In the rows, 128 means zero.
One turn sends every row of this set to another row. A few are shown first. Where does it send the rows asked after them?
Mamiv: [134 103 105 164 151 113 135  91 116 119 140 114 115 107 138 127]
Kun: [145 103 131 121 118  96 133 105 114 108  98 132 130 130 152 151]
ravu: [135 150 118 111 141 139 155 134 130 116 148 121 116 171 136 127]
kif: [149 157 142 103 138 144 144 133 129 124 114 125 131 153 147 132]
Neri: [150 135 120 129 114  98 160 123 121 118 136 135 108 170 133 111]
nul: [135  97 129 129 121 104 131 101 118 109 103 119 129 122 149 158]
kedar: [146  94 105 148 159 105 128  87 119 140 130 137 128 107 140 115]
vozed: [133 137 115 105 147 152 168 106 127 147 156 139 107 148 128 127]
vudo: [136  93 128 120 125 103 128 100 120 116 100 129 136 122 149 156]
simuv: [144 103 131 120 119  97 133 105 115 108  98 133 130 130 153 151]
Kar: [138 106 108 160 156 119 148 102 114 135 157 108 109 115 135 114]
Gupid: [139 142 118  93 149 137 149 131 135 134 139 143 129 172 135 121]
Reve: [160 161 141 114 137 136 142 134 133 123 116 117 125 150 148 127]
Gusem: [162 144 117 108 147 121 147 130 130 141 137 140 126 171 140 100]
sonik: [142 100 114 158 157 106 140 104 116 140 147 112 119 106 152 111]
likav: [158 152 118 127 139 123 154 133 125 122 144 119 114 170 140 106]
dega: [143 104 131 122 118  97 134 106 114 107  98 131 129 129 153 152]
nog: [152  85  98 129 172 108 137 101 123 146 132 124 133 112 138 114]
zipo: [148  96  99 152 162 111 145 105 118 125 141  99 118 111 138 120]
nituf: [146  96 107 140 166 114 140  98 119 159 147 133 124 115 136 103]
famo: [150 126 119 109 122  98 154 120 126 135 129 156 121 170 133 108]
Rigab: [114 101 115 149 156 125 144 108 120 124 155 104 115 107 146 137]
zat: [161 140 114 127 143 133 168 104 120 151 153 132 102 147 133 103]
fus: [156 160 141 115 134 139 146 134 125 120 116 116 125 152 149 127]
risu: [159 154 141 102 140 137 141 132 128 133 111 132 135 153 149 123]
Zama: [125 135 121 117 115 114 162 125 126 109 140 134 109 171 129 133]
Tof: [166 158 141 114 136 133 142 132 125 129 112 123 129 152 150 118]
kare: [106  91 115 121 166 130 138 105 127 141 148 129 131 108 144 141]
sut: [142 103 130 120 118  98 133 105 115 107  99 132 129 129 153 153]
Sonov: [121  90 105 126 164 122 128  88 126 138 131 145 134 109 134 136]
begar: [117  92 108 118 170 133 141 100 126 154 150 140 128 117 130 128]
kesuz: [153 159 142 105 139 141 142 134 135 125 116 122 128 151 147 132]
nopu: [120  94 100 135 164 129 147 107 124 116 145 101 119 112 132 144]
Femog: [146  97 129 134 120  97 130 100 116 113 102 120 130 122 151 148]
nusev: [109 103 109 138 160 138 149 104 121 130 160 114 113 116 130 138]
dez: [146  93 128 126 124  96 127  99 118 121  98 129 135 122 151 147]
salu: [165 158 141 111 139 133 141 133 133 130 113 123 129 150 149 121]
Doza: [124  84  99 113 174 127 139 104 130 137 136 126 134 113 132 138]
maku: [135  89 114 130 167 111 133 102 124 158 141 137 134 107 149 115]
doved: [152 134 114 106 150 140 164 103 125 160 150 148 112 147 131 109]
pura: [110  99 106 142 156 129 135  92 123 117 141 123 121 108 133 149]
vilu: [126 126 120  96 123 114 156 123 131 126 133 155 122 171 128 130]
leneg: [143 144 115 126 140 146 172 107 121 137 160 122  97 147 130 121]
ris: [159 156 142 103 141 137 140 132 135 131 113 128 132 151 147 126]

leneg moves to zat
nopu moves to zipo
Where do these go?
Rigab moves to sonik
Reve moves to salu
Gupid moves to ravu
nusev moves to Kar
Mamiv moves to kedar
kif moves to fus
vilu moves to Zama
vudo moves to nul

